In the rows, 128 means zero.
The rows below come in pairs that one turn or mirror swaps. Which row does each named row swap with?
The rows were stretched afterwards, more along some directions than others.
Bal: [191  95  98 115 119 143 148 132 101 116 102  92  98 148 117 192 108]
Kob: [139 120 143 113 171 130 107 127 136  84 107 139 141 117 102 180 144]
nidan: [140 134 117 109 144 112 123 128 132  82 141 122 134 136 128 141 142]
boz: [171 146 117  89 160 114 118 121 121 120 105  97 109 131 103 172 108]
gazig: [151 129  93 147 115 105 137 108  98  87 148 103 133 122 119 115 133]
ligu: [145  93 123 119 111 132 142 176 125  98 107 151 130 140 134 176 133]
Lobam: [169  85 132 128 133 107 135 154 110 118 127 171 118 135 141 188 127]
kifil: [119 121 137 129 125  97 149 164 115 135 167 158 147 124 132 158 147]
mobi: [180 130 114 145 131 122 106  93 102  98 158 101 123 123  97 150 115]
vuk: [164 116 101 146 140  86 109  90 120 100 144 105 136 119 109 138 107]
leta: [126 120 137 141 119 115 139 130 119 116 175 144 143 116 104 156 143]
Fovus: [116 103 127 148 132 132  85 112  99  86 140 149 158 108 121 140 128]
sokol: [153 128 162 106 164 117 108 114 136  89  82 124 122 122  95 173 137]
kole: [158 144 114 140 120  98 130 119 120 131 141 115 125 122 119 102 109]
kuf: [126 131 129 109 143 117  95 123 119 102 118 123 132 112 101 119 115]
lod: [148 118 116 134 116 106 121 113 102  90 160 129 107 113  98 155 129]
gili: [147 101  91 148 131 108 139 125  91 128 177 126 134 115 122 165 123]
pezom: [118 110 141 151 121 103 140 126 119 119 177 163 149 111 126 152 150]
Neza: [146  88 126 124 107 132 146 170 124  98 110 162 123 139 139 178 144]
pev: [149 120 126 115 113 136 122 117 107  79 108 134 108 141 149 156 137]
pupi: [119 111 143 154 114 119 149 139 122 108 167 150 146 118 119 155 154]
Mopaz: [119 111  92 132 118 124 160 147  92 121 154 141 139 126 143 145 128]
repi: [149  99 110 126 108 137 150 162 118 104 109 144 120 139 128 163 130]
Dozar: [137 110 145 107 159 130 106 117 132  85  96 144 130 112 104 177 144]
bimes: [136 116 152 110 163 114  91 116 141  88  96 144 146 117 110 175 138]
Reman: [140 119 112  98 164 129 105 114 110  93 110 102 144 125 122 160 124]
mano: [123 100 125 126 132 127 107 112 110 108 132 143 132 130 155 143 123]
Kar: [160 143 136 100 120 123 152 140 138 109 140 114  92 132 119 153 146]
Robi: [103 108 134 160 111 118 146 143 112 114 170 163 144 121 124 149 151]
tus: [159 138 130 140 146 102 103  68 108  79 154 102 129  95  89 129 133]
patob: [142 114 159 114 154 129 108 124 140  84  91 136 129 121 108 181 146]
vab: [160 146 144  99 120 120 146 140 142 115 135 116  99 136 117 149 146]
Kof: [140 106 108 134 139 150 117  92  95  63 124 126 134 114 135 131 141]
maf: [134 128  80 117 114 155 157 123 111 119 147  83 108 138 132 125 129]
Fimit: [166 149 134  95 116 135 152 130 131 112 130 104  84 140 115 151 141]
rese: [157 124 135 114 128 130 108 126 102 124 113 129 105 134 136 148 123]
sedu: [141 117 141 100 160 104 116 146 129 100  98 146 133 123 121 185 145]
fetef: [134 106 143 143 132 123 152 137 111  98 164 157 145 119 118 180 155]

Lobam swaps with nidan
leta swaps with Dozar
Reman swaps with gili
mobi swaps with Kof

The rows below come in pairs that one turn or mirror swaps. Which row does each named row swap with?
The rows were stretched afterwards, more along some directions than others.
mas: [118 150 138 131  95 130 132 160  88 127 115 123 135 139 121  98 142 100]
lodib: [126 114 120 169 116 114  94 162 116 132 126 111 127 126 146 156 119 151]
zila: [119 143 140 121  96 146 138 143  96 114 115 125 110 135 103 103 135 123]
narun: [140 134 140 123 131 124 145 147 109 125 126 160 123 135 109 112 138 131]
vamiz: [149 127 116 123 127 115 121 154 135 134 150 129 132 128 147 130  99 120]
Geri: [136 135 123 112 159 128 146 132 111 117 107 157  95 120  97 148 145 145]
rati: [121 113 148 124 114 145 143 163 110 103 131 118  93 143 116 122 118 153]
bito: [118  92 155 116 120 147 193 151 128 106 129 127  87 133 108 105 135 117]
balas: [135 114 129 143 122 102 160 170 117 115 132 152  81 132 111 138 139 138]
likav: [108 129 149 123 125 111 138 155 108 119 119 138  91 147 102 147 132 123]
vares: [127 102 124 140 117 149 116 142 141 113 128  95 125 119 152 132 114 136]
zes: [165 118 140 126 140 112 149 143 137 129 114 135 108 124 140 109 104 101]
Tared: [117 147 141 140 102 113 145 180  83 117 127 132 113 145 126 115 136 104]
ton: [125 119 143 144 122 107 150 165 105 109 118 153  78 130 103 143 139 148]
niram: [127 103 143 121  94 163 153 151 132 108 126 111 123 122 139 101 131 103]
dasa: [130 116 150 126 133 126 171 153 126 112  96 139  98 127 104 113 141  99]
lopi: [156 150 111 121 140 120 110 148  99 145 118 164 131 133 106 126 126 149]
nodi: [145  99 155 121 137 156 157 143 134 108 114 112  99 135 125 109 113 144]
soso: [129  98 160 127 108 139 170 151 141 109 113 121  98 118 132 108 141  96]
tiso: [147 121 131 164 114  91 134 151 141 139 124 113 129 127 142 137 122 126]
Nidip: [122 136 135 104 109 126 148 135 116 131 113 168 125 131 100 109 149 105]
peb: [147 138 123 151 136 121  99 147 110 140 136 142 129 127 137 130 102 128]
zetuv: [128 125 146 139 113 114 154 149 104 116  91 133  96 130 105 128 153 135]
Lis: [142 127 122 146 145  99 145 157 117 134 107 145 113 131 122 144 129 116]
Kisa: [155 135 153 128 132 146 161 159  82 121 107 123 100 137 126 101 117 118]
vupin: [137 115 140 129 128  75 161 143 146 142 117 143 121 131 117 148 132  94]
zimi: [132 129 128 139 123 100 131 182  99 131 120 162 113 134 117 125 143 110]
vuse: [157 112 129 146 162 119 141 164 112 131  96 138  76 129 125 139 116 136]
sinu: [122 121 137 131 127 112 134 173 112 122 141 130 102 144 118 145 116 139]
zud: [107 106 139 139 113 115 141 136 142 107 129 113 103 132 128 151 115 141]
gafe: [148 129 125 120 127 125 137 160 134 131 143 141 141 135 130 106 103 103]
Pup: [137 114 128  91 134 159 139 130 119 109 129 138 118 132 124 115 116 147]
nisip: [122 104 139 125  98 174 145 141 136 106 122  95 126 120 140  96 131 114]
Sakid: [156 121 100 144 137  99 129 169 123 150 145 138 131 128 146 137 106 133]
kopok: [142 140 127 102 139 155 140 142 113 115 128 155 129 133 109  98 118 107]
Sug: [122 126 138 132 135 101 141 168  94 127 101 160  75 137  87 153 144 119]
Vilaf: [154 117 110 134 154  92 115 145 146 138 126 164 117 124 122 155 113 142]
podu: [163 122 116 132 167 130 137 154 109 133 119 144  85 131 131 131 100 137]
bama: [143 111 136 144 112 120 126 149 141 135 152 111 150 137 148 119 100 136]
fone: [147 112 148 162 123 120 127 154 113 127 120 124 112 118 129 134 129 148]
Pigu: [137 153 128 137 120 110 112 157  76 133 105 162 109 129 101 126 128 128]
Vad: [129 121 146 135 117 120 122 153 113 135 105 126 116 122 141 119 126  88]
sosu: [121 108 130 118 145 129 150 143 134 126 138 130 119 118 134 144 126 125]
duzo: [140 126 150 150 122 134 135 141 102 122 130 119 114 119 128 128 124 150]
vuti: [137 106 167 126 115 133 167 162 115 117 106 133  89 132 109 103 117  94]
Gulan: [148 112 123 121 162 124 146 139 126 118 101 148  88 120 117 141 130 133]
Kab: [134 130 143 115 132 141 151 115 130 125 126 128 130 124 110 109 128 140]
nam: [134 131 124 125 129 145 122 136 117 133 115 115 142 133 135 118 114 134]

vares swaps with rati
Kab swaps with Sakid
lodib swaps with nodi
sosu swaps with bito
vuti swaps with Vad

The rows below come in pairs that one turn or mirror swaps. Which row does each named row swap with?
The rows were stretched afterwards, more along some directions than others.
bepen: [106 132 150  98 136 131 126 125 130 126 121 137 141  95 116 128 133 134
  96 157 143 138 143 117 139]
gaku: [107 115 152  91 147  99 107  69 110 142 131 113 132 104 139 139 126 171
  96 150 143 123 123 119 126]
nofo: [132 136 130 131 152 128 106 101 100 127 142 101 141 105 153 150 108 150
 111 141 130 150 130 133 125]
das: [127 128 150 126 133 103 127 131 133 128 104 123 140 127 146 130 128 146
 122 147 133 120 119 145 137]
zofo: [112 126 145  97 135 127 123 122 130 130 115 132 147 101 116 127 131 122
 104 156 131 142 144 121 136]
Vumup: [155 132 132 111 139 100 113 101 116 121 146 126 126 114 131 154 129 189
 126 119 127 134 110 115 132]
neke: [111 115 110 117 119 128 132  70 111 136 148 108 146 117 149 143 105 138
  98 144 146 177 132 142 132]
damuk: [116 121 136 109 124 126 138 125 133 123 115 128 144 109 115 132 132 130
 116 158 135 136 145 123 132]
kepe: [110 127 119 107 123 131 135  73 109 137 144 110 150 102 158 140  95 137
  94 149 145 178 137 146 128]
Roz: [151 126 136 125 176 106  99 106  89  94 129 127 143 112 121 144 140 214
  99 109 137 108 131 113 137]
berik: [103 154 152 130 133 116 124 109 107 130 110 123 148 115 148 125 121 147
 111 143 136 143 119 137 120]
munod: [137 132 133 130 126 109 117 120 134 119 116 121 142 119 134 140 119 174
 111 139 131 131 132 126 129]
Zudo: [102 122 142  85 133 123 135 121 128 141 124 134 147 105 130 132 136 114
  90 164 144 139 146 132 129]
rof: [145 135 133 101 133 109 111 113 121 136 150 121 118 109 135 142 130 171
 132 123 125 134 113 117 125]
Nobi: [104 145 143 112 136 113 121  94  95 117 118 115 147 105 141 148 139 165
  98 135 143 169 123 137 141]
Ginop: [109 137 105 106 130 111 131  94 114 136 121 101 136 107 142 148 105 136
  98 158 151 169 131 126 115]
Mab: [127 120 108 125 117 132 126  88 110 122 137 116 139 122 148 136  95 141
 120 136 138 169 130 136 123]
kapod: [110 134 142 103 134 134 130 132 130 130 112 140 152 103 117 127 130 114
 101 156 133 140 141 136 127]
mobin: [123 116 106 123 118 122 124  67 113 137 145 106 137 112 145 141  97 144
 104 146 142 178 137 132 120]
lotu: [124 127 145 114 127 131 122 119 128 128 119 128 141 104 112 127 134 128
 121 156 127 143 146 118 136]
Lotud: [124 109 113 126 121 125 124  75 109 129 145 105 142 111 149 137 105 151
 110 143 151 174 134 135 137]
duk: [128 105 114 111 128 126 124  82 112 135 153 108 140 116 149 136 104 165
 109 133 137 153 130 135 132]
zevu: [106 133 141 111 141 112 133  74 108 121 121  93 149 100 157 148 124 179
  88 136 149 166 140 143 129]
fite: [124 129 160 123 165  91 119  79 112 113 114 110 149 104 142 131 120 174
 100 159 161 151 124 134 134]
Mog: [126 130 148  99 129 118 124 123 126 154 128 104 148 110 139 120 131 147
 118 141 144 133 154 121 122]
kog: [153 120 135 130 153 116  93 127 105 108 121 107 149 110 126 127 142 189
 124 118 119 119 130 105 133]
sak: [106 151 126 115 135 132 117 124 107 101 111 117 142 128 114 138 111 143
 128 118 128 149 132 117 114]
piruv: [115 118 110 109 130 130 126  80 110 131 154 114 135 121 151 141 108 134
 108 137 142 160 135 141 133]
fas: [ 98 140 130  97 117 117 118 135 114 136 138 122 127 116 126 134 135 151
 116 117 130 126 132 115 110]
palil: [139 144 148 145 139 141 116 144 118 120 123 113 132 121 129 124 124 150
 135 140 131 126 138 126 115]
vite: [133 112 114 124 119 133 125  74 110 132 149 102 140 123 146 144 104 154
 111 136 148 165 139 133 132]
pivig: [110 120 146  93 131 133 130 122 134 134 115 129 146 101 121 125 137 125
  98 162 139 142 142 130 135]
rudub: [115 119 143  99 124 133 126 126 135 137 119 120 142 101 121 132 130 124
 106 154 141 137 142 117 132]
belof: [ 95 134 116  87 136 105 141  89 111 128 129 108 143 119 142 146 112 164
  96 137 145 145 145 139 117]
ligib: [ 98 150 131  77 147 113 132 125 132 120 124 127 150 109 116 137 130 144
 100 152 144 147 126 124 104]
Mus: [107 126 127 110 127 120 113 105 112 134 138 115 127 135 138 141 122 154
 125 107 123 121 109 121 119]
Gok: [110 122 153 104 137 121 138 125 121 134 119 134 153  98 128 135 133 129
 100 150 131 139 133 131 131]
Kes: [106 113 150  97 151  97 107  66 105 145 131 114 136 103 146 143 122 167
  84 156 144 128 122 128 124]
bofo: [110 113 146 100 153  93 103  71 101 133 132 108 142 104 136 144 134 173
  85 157 151 131 119 117 133]
Noner: [114 122 111 121 118 125 132  72 117 137 150 112 138 117 149 144  97 137
 105 145 138 177 138 143 124]
Vuro: [114 125 101 118 114 133 127  75 116 128 141  98 142 120 138 147 101 138
 107 138 142 180 134 127 132]
Miki: [117 132 142  91 143 112 108 112 135 137 125 112 129 100 129 115 134 181
  88 153 158 119 122 121 137]
zozip: [115 143 125 130 133 122 129 118 100 127 132 107 149 127 132 137 122 148
 116 133 128 147 137 133  92]
luda: [143 119 137 110 160 107 117 120 111 110 124 129 151 120 119 152 141 200
  98 126 136 118 124 107 125]
mirik: [119 134 116 116 146 120 119 121 108 109 122 111 143 132 137 141 100 153
 117 142 142 156 117 129 115]
Dasi: [106 139 124 129 128 114 139  95 116 138 120 119 141 134 156 155  85 116
 117 144 127 177 122 149 110]
diza: [110 136 132  82 150 111 119 125 116 131 129 116 152 117 129 139 135 156
  99 131 142 143 121 112 118]
kiv: [157 131 131 109 139 105 112 115 120 120 147 126 124 118 124 147 132 186
 136 112 125 129 113 112 133]
luz: [124 131 130  96 119 101 111 113 127 135 130 106 120 118 145 137 123 146
 112 161 127 144 109 142 135]
baf: [151 131 133 106 137 105 112 108 121 123 140 120 118 122 134 141 134 179
 126 124 131 131 114 127 125]
Getol: [122 162 161 118 144 126 109 149 122 113 113 145 144 100 142 128 121 141
 127 132 121 127 120 129 135]
Nubot: [133 131 119 108 146 112 114 122 118 105 119 108 136 112 121 137 135 197
 117 129 131 135 124 106 136]
reb: [114 152 153  93 131 130 107 141 125 130 123 112 148 101 126 118 134 152
 103 143 138 126 126 113 139]
zab: [114 127 145 114 153 110 114  87 113 139 133 112 138 124 159 144 132 158
  96 143 131 123 117 151 132]
lur: [111 131 142 106 139 105 110  67 104 127 121 119 150 118 165 142 129 155
  98 143 126 144 117 163 138]
kaz: [111 119 110 105 116 122 130  73 112 133 146 112 132 115 146 143 109 150
  99 132 144 165 137 136 137]
dobi: [117 124 142 100 127 131 132 131 130 134 116 130 140 105 120 124 133 120
 104 165 140 138 142 135 130]
sul: [139 124 138 119 143 118 110 134 145 131 119 123 135 124 125 128 110 150
 133 148 125 122 126 109 143]
dit: [111 132 152 105 122 140 129 120 141 136 108 123 148 105 124 123 131 122
 104 167 141 148 150 126 130]
gupe: [137 112 114 125 129 107 111 107 101 125 126  89 149 116 136 138 124 178
 112 124 144 146 135 104 133]
virep: [105 128 153  91 123 133 138 119 136 138 120 124 148  90 132 124 132 125
 108 159 136 145 150 131 141]
liva: [139 144 155 134 126 137 109 117 129 132 119 117 134 113 142 113 126 149
 150 154 139 138 143 122 146]
tur: [109 118 106 113 116 134 130  80 113 132 143 111 147 117 145 140 105 139
 109 141 140 179 143 143 125]
Gidu: [120 111 154 102 161  93 106  57  99 142 135 110 142  97 145 143 130 185
  87 154 150 127 127 123 134]

kog swaps with zozip
mirik swaps with das
pivig swaps with neke
piruv swaps with Zudo
nofo swaps with Mog
Vumup swaps with gaku
Vuro swaps with dit
ligib swaps with lur

